(133): [ 95 137 129 141 145 127 103  97 132 124 153 167 129 116 154 145 164 189
  87 176 128 106 140 123 168 102]
(82): [140 147  72  87  79 153 141 130  98 117 110 113  78 181 164  82 127  88
 173 115 152 164 135 145  82 113]
(24): [129 149  86  95 102 145 123 117 114 107 113 124  92 162 169 100 132 112
 154 124 145 149 139 144  99 109]
(132): [104 117 178 169 187  97  95 108 170 120 148 156 175  64 105 185 136 186
  76 144 102  88 128 118 182 133]
(130): [168 119 118 115 101 136 163 166 114 142  98  84 125 146 102 107  94  61
  77 153 109  90 131 116 182 128]
(104): [154  93 177 159 138 113 161 176 131 167 130 102 167 106  58 141 103 103
 128  99 109 121 102 107 135 172]
(44): [135  96 181 169 154 109 147 158 138 163 139 123 173  96  68 151 120 134
 104 124 108 108 110 102 157 162]
(55): [168 119 118 115 101 136 163 166 114 142  98  84 125 146 102 107  94  61
 176  79 130 155 114 131  82 154]
[104 117 177 169 189  96  96 107 170 120 148 158 173  64 104 186 137 184
  75 144 102  87 127 120 182 133]	(132)
has: [140 123 168]	yes
has: [116 129 167 153]	no
has: [87 78]	no
has: [ 84 126]	no
[169 118 118 115 101 135 163 166 115 141  99  85 125 148 102 106  93  62
 176  80 132 156 113 132  80 154]	(55)

(79): [110 113 156 144 144 152 132 148 130 138 140 101 159 109 120 124 145 147
 142 121  92]
(21): [141 147 104 118 121 110 124 119 126 128 114 157  97 149 112 135  82 147
 122 160 142]
(88): [134 137 111 131 126 117 135 138 140 151 134 144 114 113 120 124 145 147
 142 121  92]
(74): [131 133 118 130 134 123 133 140 134 147 132 136 120 114 123 125 147 140
 137 119  96]
(49): [110 113 156 144 144 152 132 148 130 138 140 101 159 109 148 120 203 111
 138  77  91]
[134 137 112 131 127 117 135 139 139 150 134 145 114 113 120 123 145 147
 142 121  91]	(88)
has: [109 120]	yes
[110 112 156 144 144 152 130 146 130 137 141 100 159 110 121 123 145 147
 140 121  90]	(79)
[109 113 156 144 143 152 134 148 131 137 139 100 158 110 148 121 203 110
 137  78  91]	(49)
has: [113 156 145 144]	no

(64): [122 148  97 127]
(100): [128  92  84 136]
(9): [130 115  65 117]
[128  92  83 136]	(100)
has: [122 148  97 127]	yes

(83): [ 82 100 175 161 148 114 164  87 167 144 144 146 153 172 104  97 123 119
 141 118  88 115  95 167]
(116): [108 159 153 153 139 136 139 100 138 136 136 155 141 145 110 107 128 150
 124 150 100 119 150 144]
(70): [108 159 153 153 149 136 139 100 138 136 136 155 141 145 110 107 128 150
 124 150 100 119 150 144]
(103): [ 91 163 170 167 115 133 152  84 152 120 146 166 108 160 100  95 123 156
 125 154  84 112 148 156]
has: [150 124 150]	yes
[ 90 163 170 168 115 133 151  84 152 120 147 167 108 161 100  95 123 155
 124 154  84 112 146 155]	(103)
[108 159 154 153 150 135 140 101 137 134 136 154 140 145 110 107 129 150
 123 149  99 118 151 144]	(70)

(84): [136 120 130 130 136 130 133 127 135 125 129 131 130 122 126 138 126 129
 120 132 116 125 124 132 126 114 135 122 129 131 125 134 132 122 122 112
 123 130 121 126 128 124 113 126 120 121 124]
(108): [116 128 125 125 119 123 119 188 123 128 124 132 139 127 128 118 128 128
 134 130 131 122 130 122 126 133 119 132 130 137 127 123 122 129 130 130
 135 126 128 134 127 132 101 134 123 131 133]
(26): [146 130 140 140 136 130 136 130 133 125 125 117 114 132 126 144 125 132
 115 120 125 135 124 135 121 130 146 127 129 121 131 141 131 127 119 125
 115 129 126 122 131 128 138 121 134 128 118]
has: [125 124]	yes
has: [119 125 125 128]	no
has: [146 129]	no

(5): [ 90 127 147 177 124  85 143 154  92]
(51): [117 159 104 107 150  81  83 112  82]
(122): [154 118 120 141 184 150  88 141  97]
(65): [163 113 146  93 168  94 121 145 165]
(61): [117 159 104 107 150 153 152 120 142]
(17): [100 107 129 110  57 123  96 105 119]
has: [113 146]	yes
[164 113 146  94 167  94 120 145 165]	(65)
has: [124 177]	no

(138): [143 124 126 133 114 121 140 122 132 102]
(125): [ 86 135 121 133 125 150 153 157  99 189]
(214): [ 85 140 113 108 128 139 150 154  94 201]
(86): [ 85 123 131 124 129 141 158 147 101 193]
(53): [ 83 135 125 121 123 139 152 148  95 199]
(63): [ 77 131 124 123 124 147 145 153  99 188]
(46): [ 96 143 131 141 128 142 122 148  95 190]
(89): [ 88 129 125 122 121 154 148 151 102 196]
(146): [ 82 140 116 130 124 150 147 150  97 198]
(173): [ 84 130 137 140 122 145 126 156 100 194]
(39): [ 91 139 127 123 123 142 157 155  99 200]
(18): [ 87 127 117 123 128 142 160 156 104 202]
has: [121 145]	no
[ 86 135 122 133 126 149 155 158  99 190]	(125)
[ 88 127 117 123 128 141 161 153 104 204]	(18)
[ 76 131 123 125 126 146 147 154 100 189]	(63)
has: [140 152 148]	no
has: [139 150 154]	yes
[142 124 125 132 114 121 140 123 131 102]	(138)

(95): [142 153 101 181 152 154]
(10): [ 95 187 139 106 148 122]
(99): [166 114  93 132 140  74]
(157): [155 111  93 102 133  70]
(41): [190 125 133 112 101  91]
(168): [154 132 133 133 149 152]
(188): [142 166 146 134 120 116]
(153): [116 119  92  73 130  96]
(139): [150 192 105 136 114 145]
(113): [119 101  85 108 164 112]
[142 153 101 181 151 154]	(95)
[165 112  93 133 139  73]	(99)

(115): [122 116 110 169  85  92  89 170  74 128  71  72 151 145 171 166 170 145
 135  97  82 169 125 159 110 152 160  72 168  80  70 146]
(81): [129 128 127 136 122 123 123 136 120 129 120 120 133 132 136 136 136 132
 130 124 122 136 128 134 127 130 134 120 136 124 119 133]
(8): [129 128 127 136 122 123 123 136 120 129 120 120 133 132 136 136 136 132
 130 124 122 136 128 134 127 134 134 120 136 121 119 133]
[129 128 127 136 122 123 123 136 120 129 120 120 133 132 136 136 136 132
 130 124 122 136 128 134 127 134 134 120 136 121 119 133]	(8)
[129 128 127 136 122 123 123 136 120 129 120 120 133 132 136 136 136 132
 130 124 122 136 128 134 127 130 134 120 136 124 119 133]	(81)

